V: [-89  25 -14  92 -15  76 -46  52 104 -33]
D: [ 37 -86 -90  17  20 -96 -78  57 -13 -72]
B: [ 42  19 -34  52  -2   1  24  13  59  55]
F: [ -59  -11   53   63  -52  -36  -81 -103   34   23]
N: [ -59  -11   53   63  -52  -36   98 -103   34   23]
H: [ 91 -88  19 -77 -97 -67  11  30 -34  80]
T: [-42  48 -40 -24   3  51 -47  82  16  44]
J: [-77 -94  64  38  34 -30  44  74  91  -5]
G: [-10 -95  80  42 -95  62 -93  55  50 -51]
tags:
[-48] -> z306
[-93] -> z334
[-41] -> z472
[-42] -> z452
[-40] -> z976
[-47] -> z397
join T 6:  => z397
back: [ -2  52 -34  19  42] => B
back: [  34 -103  -81] => F
find: [ -59  -11   53   63  -52  -36   98 -103   34   23] => N
find: [ 91 -88  19 -77 -97 -67  11  30 -34  80] => H

X: [-68  29  13 -65  -2 -36 -32  40 -12  66  30   8   7 103  57   2 -55 -41
 -17 -40 -25]
P: [  43  -22  -10   54   -2  -36   -6   -1   15   22  -51    0    8  -76
   51   10  -40  -25  -76  -15 -100]
Q: [-11  78  34   2 -86 -27  27  40  22  28 -64  -4 -15  83 -21  55  27  47
  61  19  35]
U: [-21  55  26  47  61  19 -32  40 -12  66 -37  31 -24  19  29 -33  75  29
  69  40 -52]
E: [ 43 -22 -10  54  -2 -36  -6  -1  15  22 -51   0   8 -76  51  10 -40 -25
 -76 -15 -14]
K: [-41  89 -27   5   4  56 -13 -19  -8 -26  19  40 -46 -28  66  21 -60  33
 -38 -47  17]
back: [ 19  61  47  27  55 -21] => Q
Table of tags by key:
[61] -> z622
[-76] -> z519
[51] -> z141
join E 18:  => z519
find: [  43  -22  -10   54   -2  -36   -6   -1   15   22  -51    0    8  -76
   51   10  -40  -25  -76  -15 -100] => P
find: [-41  89 -27   5   4  56 -13 -19  -8 -26  19  40 -46 -28  66  21 -60  33
 -38 -47  17] => K
back: [-15  -4 -64  28] => Q

L: [34 73 52 32 59 51 70 68]
C: [ 87  49  33  82  64  45  48 104]
M: [34 47 38 40 49 47 29 36]
S: [48 53 39 38 48 81 48 23]
A: [81 47 82 53 51 50 69 42]
Y: [ 37  40  28  55 106  37  50  62]
R: [48 53 39 38 52 39 26 48]
W: [24 44 55 27 26 34 55 28]
key -> tag
[38] -> z997
[82] -> z254
[48] -> z435
[55] -> z842
[32] -> z850
join R 3:  => z997
find: [ 37  40  28  55 106  37  50  62] => Y
find: [34 47 38 40 49 47 29 36] => M
find: [48 53 39 38 48 81 48 23] => S
find: [34 73 52 32 59 51 70 68] => L
back: [33 49] => C

nos: [ -5 -16  -4 -96 -37  -6 -16 -25 -19 -24  -4 -45  -9  11 -10   1  12 -36
 -29  50   7  -3   8 -25 -24  13   9  31   0  -9  21   4 -31  15  30  32
  27  27  -5  -2 -11   5 -11  20  -3  13 -33 -30  23]
Fud: [  2  -5  -7  -2 -51  -1  -3   3  -4 -39 -15  20 -12  17   4 -30  26 -16
 -31  40  59  -9  17  22  27 -14  22 -19  30 -31  15  14 -31   0   4  11
   6 -23   3   9   2  26 -40   8  11  17  18  -2 -17]
Vimu: [  2  -5  -7  -2 -51  21  -3   3  -4 -39 -15  20 -12  17 -57   3 -17  39
  23  33  59  -9  17  22  27 -14  22 -19  30  21  15  -9 -31   0   4  11
   6 -23   3   9   2  26 -40   8  11  17  18  -2 -17]
lir: [ -5 -16  -4 -96 -37  -6 -16 -25 -19 -24  -4 -45  -9  11 -10   1  12 -36
 -29  50   7  -3   8 -25 -24  13   9  31  11 -31  -1  -5  19  23  11  32
  27  27  -5  -2 -11   5 -11  20  -3  18 -33 -30  23]
dumi: [  7 -18  -4 -22 -54  18   7   0 -17 -32 -11  -2 -19  16   3 -57  39 -17
   7  23  43 -15  27  -1  21  -9  28  -5  16  17   9   9 -36   2  16   2
  -7 -21  -8   0  -2  34 -22 -14  14  16  10 -24 -29]
back: [17 16] => dumi
key -> tag
[39] -> z490
[12] -> z642
[21] -> z319
[-18] -> z90
[-17] -> z473
[-16] -> z523
join Vimu 16:  => z473
find: [  2  -5  -7  -2 -51  -1  -3   3  -4 -39 -15  20 -12  17   4 -30  26 -16
 -31  40  59  -9  17  22  27 -14  22 -19  30 -31  15  14 -31   0   4  11
   6 -23   3   9   2  26 -40   8  11  17  18  -2 -17] => Fud
back: [-17  39 -57   3] => dumi
back: [  4   0 -31  -9  15  21  30] => Vimu
find: [ -5 -16  -4 -96 -37  -6 -16 -25 -19 -24  -4 -45  -9  11 -10   1  12 -36
 -29  50   7  -3   8 -25 -24  13   9  31  11 -31  -1  -5  19  23  11  32
  27  27  -5  -2 -11   5 -11  20  -3  18 -33 -30  23] => lir
back: [ 4 17] => Fud

zili: [  9  23  51  33  23 -30 -17  34 -63 -58  16  67   5 -55  19  81 -13 -56
 -10  74 -26  -6 -49  33  13  24 -28 -44  71 -18  41 -19  16   0]
Sesi: [-61 -34 -56  20  -7  24  19 -18 -30 -17 -54   0 -41  43  11 -40 -48  15
  -3 -19  -1  51 -37  38  -1  30   5  31 -57 -24 -52  45  14 -52]
feves: [ 26   4  23 -22  -2 -13  38   7  23  25  -8 -23   0 -23  12  -2  -2 -24
   5 -29   6 -28  24   1 -27  -6  18   5  17  -1  24  20  18  41]
venat: [ 20  37  56  43  15 -36 -29  43 -66 -52  28  81   2 -55  22  86 -15 -55
 -25  96 -24   2 -47  20  37  23 -29 -70  87  -1  52 -10   6   6]
Table of tags by key:
[-28] -> z649
[23] -> z510
[24] -> z656
[-34] -> z293
[4] -> z345
join feves 1:  => z345
find: [ 20  37  56  43  15 -36 -29  43 -66 -52  28  81   2 -55  22  86 -15 -55
 -25  96 -24   2 -47  20  37  23 -29 -70  87  -1  52 -10   6   6] => venat
back: [-55 -15  86  22 -55   2  81  28 -52 -66] => venat
back: [  5  30  -1  38 -37  51] => Sesi

mor: [ 41   1  -7 -18  -1 -14  25  26  12 -21 -30  15  -6 -17  -1  -7  22   0
 -20 -28 -15  -8  -1  -2  18   1   0  18  12 -24  -1  20 -21  11]
Veva: [ 41   9   6  16 -36   9   2 -29  28 -11 -23  10  -9 -12  19 -42   6 -13
 -30 -20 -33 -54  16  21  43  -5   8  24  36 -17  -5  -6 -42  49]
poma: [ 41   9   6  16 -36   9  17 -29  28 -11 -23  10  -9 -12   5  18 -24 -28
 -24  10 -31  17  16  21  43  -5   8  24  36 -17  -5  -6 -42  49]
moper: [ 41   9   6  16 -36   9 -36 -29  28 -11 -23  10  -9 -12  19 -42   6 -13
 -30 -20 -33 -54  16  21  43  -5   8  24  36 -17  -5  -6 -42  49]
nuf: [-39   6  16  34 -12   5 -11 -27  -9  42  18 -13   7  25  -2  14 -16 -11
  -9  13  -5  -7 -20 -38  10   6 -17   8 -18  34  -2  -4   2  16]
zum: [-57  14  31  69 -34  13 -25 -67  -6  74  28 -22   9  38   5  10 -31 -24
 -28  18 -24 -34 -27 -55  36   6 -27  22 -16  59  -2 -11  -9  47]
Reko: [ 27 -39 -44   4  54 -30  33  -9 -21  27  -9 -19   1 -85  17  29  16 -16
  -1 -22  -6 -27  -4  26  22 -26   3  61   5  17   2  10  27 -10]
Table of tags by key:
[-20] -> z571
[-14] -> z837
[-21] -> z977
[-15] -> z458
[11] -> z236
[9] -> z846
[-13] -> z749
[10] -> z331
join mor 5:  => z837
back: [-24  18 -28 -24 -31  10   5] => zum
find: [-57  14  31  69 -34  13 -25 -67  -6  74  28 -22   9  38   5  10 -31 -24
 -28  18 -24 -34 -27 -55  36   6 -27  22 -16  59  -2 -11  -9  47] => zum

lale: [ 86  16 -93  90]
Bov: [ 73  82 -97  90]
muva: [109 -53 -72 -63]
bam: [-92 -11  56 -66]
lel: [-92 -88  95 -90]
Fulu: [ 97  77 -95  86]
dosu: [ 87 -27  38 -82]
rade: [-97 -99  77 -92]
tovu: [ 93  83  95 107]
back: [-92  77] => rade
back: [ 86 -95  77] => Fulu
tags:
[86] -> z734
[77] -> z577
[56] -> z746
[-95] -> z471
join Fulu 2:  => z471
find: [-97 -99  77 -92] => rade

Pemob: [-30  70  62  -4 -44]
Sez: [ 69  53  61 -66 -51]
gep: [ 56  59  71 -74 -69]
Neno: [ 48  67  81 -14 -43]
Dov: [ 43  69  63 -31 -66]
Vevad: [ 60  58  49 -28 -54]
lepeb: [ 60  58  49 -28 -57]
key -> tag
[60] -> z424
[-57] -> z790
[68] -> z425
[57] -> z477
[53] -> z668
[67] -> z528
[58] -> z987
[59] -> z959
[69] -> z337
join lepeb 1:  => z987
find: [ 60  58  49 -28 -54] => Vevad

Mavo: [ 25 -13  11 -23  53  16 -53   8   2  -8  -9  25  56 -28  14  12  88  35
  90 -12 -41  37 -21 -16  52   3  -2 -55  41   6  -6 -11 -46 -35 -15  -4
 -18 -27 -13  72  -7  -2 -38  -8 -15  -2 -14  40  11  -6  13  12 -71  21
 -79]
kirat: [  9 -27  10   2  -8  44 -59 -11  13 -20  -8  -3  18 -28   2  16 -17 -36
 -25  -3 -27  46  -6 -29  -9 -36  12 -28 -18 -20  -1  28 -28 -34 -25 -29
  -8   3  19  12  10  24 -28   0  10  27 -19  36  36  -2  18 -20 -72  53
  20]
bebe: [ 15 -15   8 -14  19  14 -40  21  -2   3  -6  22  16 -12   0   5  36  -2
  10  -1 -36   7 -15 -18  27  10  -8 -39 -12  24  -9 -11 -28 -26  -7 -15
  -4 -23  -7  19  -6   5 -31  -1 -14 -10 -15  13  -4  -3  13  16 -57  22
 -65]
Fepi: [  3 -20  18   5 -14  58 -43  -1  31   8  -5 -15   2 -19  -7  -6 -21 -27
 -36   2 -14  27 -17  -3  -2 -35   2 -25 -37 -23   9  21 -13   1 -13 -29
  30  12  -9  10  33  10  -7  -7  12   4 -19  32  45  14  27 -16 -66  31
  48]
tags:
[15] -> z183
[25] -> z576
[-1] -> z661
join bebe 0:  => z183
back: [-13  25] => Mavo

Pir: [ -79  -92  -93  -90 -102  -87  -96  -98  -96  -99  -96 -104  -89 -101
  -90   50   60  -97  -96  -74  -84  -94  -99]
bar: [-25 -32 -32 -28 -35 -31 -43 -43 -43 -45 -32 -50 -28 -34 -39 -30 -40 -43
 -31 -24 -32 -40 -45]
falo: [50 55 54 52 54 55 62 61 62 61 56 70 53 53 65 50 60 65 55 44 56 58 62]
gen: [ 92 105 108 102 111  93  96  93  94  94 111 101 102 109  96 102  94  96
 109  78  91  91  96]
vaf: [ 89 100 103 103 113  92  94  97  93  95 107  98 103 113  90 108  91  97
 109  81  88  94  95]
key -> tag
[50] -> z743
[108] -> z753
[62] -> z71
[49] -> z231
[61] -> z112
[60] -> z218
join falo 15:  => z743
find: [50 55 54 52 54 55 62 61 62 61 56 70 53 53 65 50 60 65 55 44 56 58 62] => falo
back: [61 62 55 54 52 54 55] => falo

sifel: [ -1  22 -24  85]
galib: [  8 -14  18  85]
padel: [ 6 -1  3 85]
Ziv: [ 5 -5  7 85]
Dobul: [ 17  17 -15  85]
Dibes: [10 -6 10 85]
pib: [-13 -18  17  85]
vila: [ -6  10 -13  85]
Kob: [27 12 -7 85]
sumeg: [15  7 -4 85]
Table of tags by key:
[6] -> z506
[-24] -> z635
[-1] -> z918
[4] -> z968
[-7] -> z660
[18] -> z40
[-13] -> z117
[7] -> z467
[3] -> z357
join padel 2:  => z357
find: [ -1  22 -24  85] => sifel

